Each path below is one point turned by a fixed rotation once a step. After each direction that follows a path, write how fast that rotation turns it, in degrees per step (0 if it stays still).
Each turn is a multiple of 5 degrees from 10 to 175, or 0.
Each row of a path follows its step; steps can be skipped.
Rotation 1:
step 0: [-1.54 -1.12 -0.48 -0.30 -0.41 -0.36 -0.51  1.41  1.86  3.08  1.55  1.41
 -2.91 -1.30  1.85  0.49  0.49 -0.76  0.25  0.25  1.32  1.31 -0.26  0.70
  1.02 -2.13 -4.10 -0.53  0.51 -0.33  1.42 -0.56 -2.08 -0.01 -0.68 -0.07
  0.09 -0.69 -1.33  1.85 -2.39  0.10]
step 1: [-1.33  0.81 -0.42 -1.71  0.17  0.35 -3.43  1.33 -0.41  0.09 -0.09  0.93
 -1.99  1.66  1.78  0.49  1.31  1.89  1.93  1.98  1.75  1.58  0.48  0.06
  0.80 -1.61 -0.25 -1.94 -0.50 -0.52  0.38  2.47 -2.63  1.64  0.17 -0.30
 -2.65 -0.89  0.03 -0.68  1.03 -0.42]
step 2: [-0.03  1.01 -1.38  1.07  3.34  1.28  2.22  1.54  1.22  0.37  0.61  0.21
 -2.17 -1.19  0.24 -0.24 -1.14 -0.58  0.76  2.55  1.26 -0.33 -0.86  0.68
 -0.22 -0.15 -1.25 -1.99 -1.03  0.69  0.79  1.90  0.22  1.82  0.76 -1.76
 -3.12 -1.13 -2.86  0.73 -0.13  0.82]
step 3: [-0.17 -0.73 -2.93 -0.72 -1.64  0.11 -1.75  0.44 -0.74  1.69  0.53  2.09
 -1.59 -0.65  0.13  0.33 -1.64 -0.19  1.67  1.13  1.14  1.25 -1.43 -1.92
  0.08 -0.11 -0.83 -0.26  0.03  2.98 -0.43  0.21  0.78  0.09  1.59  2.32
 -4.15 -0.59 -0.47  1.56 -0.55  1.75]
step 4: [-0.75  0.96  0.45 -0.17 -0.22 -0.39 -1.43  0.99  1.40  3.74  0.55  0.73
 -1.67 -0.01  1.43 -1.48 -0.65 -1.31  1.17  0.20  1.95 -0.14 -1.27  0.00
 -1.50 -1.95 -3.30 -2.79  1.04  0.18  1.88  0.97 -0.92  0.75  0.72  0.86
  0.41 -0.13 -0.71  0.14 -3.26  0.31]
step 5: [ 1.88 -0.46  0.21 -2.02  0.69  1.04 -1.63  0.98  0.29  2.72  1.10  0.57
 -1.73  1.64 -0.57  1.05  1.15  1.26  1.83  1.41  3.00 -0.32  0.05  0.22
  1.13 -2.86  0.56 -1.53  0.73 -0.44 -0.11  2.41 -1.92  1.30 -0.22  1.18
 -2.44 -0.62 -0.35 -0.60  2.07  0.33]
step 7: [-1.19 -1.51 -2.59 -2.25 -0.38 -0.87 -1.24  2.60  0.28  1.69  1.65  0.45
 -1.69  0.08 -0.54  0.05 -1.26  0.31  1.93  3.35 -1.33  2.15  0.57 -0.39
  0.00 -0.32 -0.75 -0.35  0.45  1.60 -0.14 -0.67 -0.03  1.15  1.88  3.07
 -2.27 -0.34 -0.16  0.97 -1.18  0.51]
step 9: [ 0.69  0.76 -0.47 -1.45  1.08  1.91 -2.23 -0.64  0.11  1.15  2.74 -0.10
 -2.33  0.71  0.81  2.12  0.40  0.37  0.06  2.07  3.62  0.72 -1.07  0.72
  1.10 -1.60 -0.38 -0.15 -0.58  0.56 -0.14 -0.13 -3.37  1.25  0.07  0.36
 -3.19 -0.56 -0.25  0.72  0.43 -0.94]
step 11: [-0.71 -1.82 -2.52 -1.63 -0.58 -1.34 -0.36  2.52  1.71  2.11  0.74  1.16
 -2.19 -2.28 -0.95  1.89 -0.90  0.81  1.76  1.64  0.26  1.38  0.51 -1.34
  0.89 -0.77 -2.44  0.10  0.04  1.76  0.14  1.51 -1.34  0.71 -0.35  0.80
 -1.94 -0.41 -1.08  0.66 -1.16  2.09]
[-0.83  0.53 -0.66 -0.14 -0.48 -0.15 -0.91 -0.57 -0.52 -0.04  0.07 -0.50
  0.16  0.52  0.35 -0.42  0.09 -0.56 -0.11  0.28 -0.19  0.02 -1.14  0.19
  0.23  0.90  0.05  0.24 -0.42 -0.03  0.39 -0.09 -0.98 -0.02  0.28  0.08
  0.07 -0.18  0.71  0.08 -0.66 -0.47] -> 125
[ 0.18 -0.21  0.22  0.32 -0.42 -0.46 -0.67  0.48 -0.77 -0.16 -0.44  0.79
 -0.32  1.00  0.64 -0.36  0.29  0.17  0.25  0.35  0.26 -0.51  0.56 -0.44
  0.44  0.20  0.70  0.23  0.32  0.66 -0.61  0.43  0.63 -0.09 -0.10 -0.05
 -0.52  0.51  0.75  0.27  0.23 -0.45] -> 170
[-0.53 -0.36 -0.07 -0.22  0.42  0.30  0.47  0.35 -0.10 -0.13 -0.09 -0.70
 -0.77  0.25  0.25 -0.64 -1.01 -0.07  0.59 -0.93  0.34 -0.49 -0.14  0.84
  0.01  0.17 -0.28 -0.03  0.75  0.25 -0.47 -0.30  0.04 -0.16 -0.63 -0.99
 -0.10  0.26  0.27 -0.40 -0.66 -0.04] -> 170
[-0.30  0.17 -0.34  0.84  0.05 -1.25  0.55  0.46  0.99 -0.16  0.67  0.31
  0.18  0.17  0.45 -0.25  0.28 -0.75 -0.28 -0.26  0.58 -0.15 -0.46 -0.04
  0.22  0.34  0.28 -0.45  0.69  0.40  0.15 -0.34 -0.06  0.53  0.13 -0.24
  0.59 -0.05 -0.62  0.12  0.63 -0.51] -> 175
[ 0.56 -0.27 -0.07  0.55 -0.81 -0.22  0.52  0.02 -0.58  0.41 -0.15 -0.09
 -0.31 -0.12  0.26 -0.03 -0.69  0.01 -0.76 -0.36 -0.42  0.50 -0.21  0.94
  0.29  0.08 -0.04  0.14 -0.11  0.07 -0.26 -0.80  0.57  0.02  0.84  0.05
 -0.70 -0.96  0.07  0.99  0.19  0.08] -> 100
